In the rows, zero is written as 128.
One turn moves every row onto another: examples first, then more rows asked
novad: [131 138 121 146 153 124  96 159 120 113 140 140 144 138 175 139 118 146
 153  83 160 129 126 100 118 102  92 130  95 117 101 126 133 129 127 142
 150 117]
zat: [135 145 125 137 149 126  94 168 123 118 135 130 134 140 175 137 129 150
 149  86 163 125 128 101 112 100  97 129 100 114  98 133 138 127 132 144
 149 121]
pigi: [159 129 130 152 135 124 109 157 138 128 149 158 136 137  84 146 124 105
 146 114 135 125  98  96 114 107 107 140 109 127 142 122 133 121 141 126
 133 107]
boz: [139 132 120 140 160 123  99 164 117 109 138 136 135 136 176 143 129 146
 143  82 157 127 126 101 114  99  97 131  95 113 107 129 141 131 136 144
 156 123]
noli: [141 136 128 142 150 126  97 155 117 113 136 141 149 146 177 137 128 147
 148  80 159 128 132 112 115 110  92 131 111 110 108 134 136 125 134 144
 147 126]
duvu: [160 135 132 154 134 120 113 147 139 130 147 162 138 126  84 143 119 105
 150 116 136 129 104  97 103 109 115 141 110 121 141 138 132 124 145 130
 138 103]
gufot: [153 153 165 122 138 120 102 147 133 141 135 143 146 116 120 146 118 148
 138 133 132 133 103 118 119 100 135 166  84  97 148 150 137 142 145 139
 148 122]
Loz: [126 150 113 104 151 140  80 141 139 138 143 125 128 122 142 141 126 149
 142 110 153 131 118 117 111 114 119 154  80  88 111 148 141 119 136 162
 126 116]
dom: [130 155 115 109 141 141  82 137 135 153 146 129 144 131 143 133 126 148
 144 101 150 130 122 123 112 123 117 148  89  88 109 154 139 122 127 154
 133 118]
Fen: [154 162 151 128 137 115  96 143 131 155 135 146 155 124 112 149 116 149
 138 125 137 129  98 125 120 106 132 159  87  97 144 157 128 145 135 134
 147 126]
gameb: [139 126 131 152 152 129 111 129 138  93 143 141 124 148 129 162 120 114
 148  92 137 142 100 105 116 112 105 118 107 122 138 105 128 139 128 143
 139 146]
vom: [136 134 140 151 155 129 107 135 138  96 134 143 129 156 134 161 122 120
 150  86 142 146 101  98 117 113 104 117 110 123 128 104 127 128 123 137
 141 144]
moza: [143 125 131 117 130 128  77 133 121 103 137 146 122 135 114 141 118 148
 128 140 137 142 119  93 131  99 106 136  89 119 108 141 153 146 140 138
 133 139]
Zum: [155 138 129 133 150 116 102 149 166 110 161 128 135 115 118 164 149 132
 160  92 144 130 114  89 120 112 133 146 112  87 117 118 129 143 139 143
 149 106]
sel: [127 159 122 105 142 145  78 137 140 144 135 118 135 124 135 135 122 145
 148 111 148 130 111 121 116 107 122 153  89  89 107 155 139 125 133 156
 123 117]
Dida: [142 130 137 161 146 124 113 131 137 100 138 144 127 146 132 160 118 113
 149  90 145 147 100 108 115 122 101 115 106 121 137 107 127 134 124 130
 133 140]
Kaz: [129 160 113 110 145 139  80 134 132 142 133 131 134 128 145 136 127 146
 151 113 153 128 118 115 115 117 122 154  81  90 103 150 141 126 127 160
 121 121]
muv: [159 153 162 132 130 121 100 152 131 146 129 148 152 117 110 146 117 139
 134 127 132 129  95 112 122  97 131 165  92  94 143 152 138 142 139 136
 143 124]
derot: [142 132 137 153 153 126 107 129 134  94 137 145 143 154 127 155 120 113
 148  91 151 140 100 107 115 122 106 113 114 128 136 114 126 130 128 146
 128 139]
nodo: [159 128 129 149 137 126 117 158 141 129 152 159 131 128  87 140 124 112
 148 122 134 123 100  98 107 108 107 143 106 128 148 131 138 132 147 135
 141 103]
gosa: [159 114 140 120 141 103  88 146 138 108 151 136 123 119 116 119 129 136
 152 110 146 120 101  90 146 114 118 145 102  96 116 129 150 133 142 138
 161 135]
buken: [158 156 160 126 130 113  97 144 133 143 127 144 153 123 117 136 119 140
 146 124 136 131 103 118 121 100 131 166  77  91 144 157 134 140 145 138
 145 122]
veme: [158 137 130 153 139 119 108 157 133 132 146 166 146 134  86 144 120 113
 151 120 143 118  92 108 110 108 115 131 107 130 147 135 134 129 142 130
 138 105]
fugo: [138 144 147 139 150 145 122 157 146 124 137 141 126 132 133 171 136 140
 144  95 144 134 110 119 108 106 126 128  85  89 107 109 133 159 158 122
 137 101]
Bova: [124 134 136 137 138 138 101 158 137 132 132 143 132 142 119 162 104 144
 130 110 136 144 124 109 119  97 103 126  70 126  99 129 158 150 161 154
 134 105]

Loz goes to gufot
Zum goes to fugo
buken goes to duvu
And these:
sel goes to muv
derot goes to noli

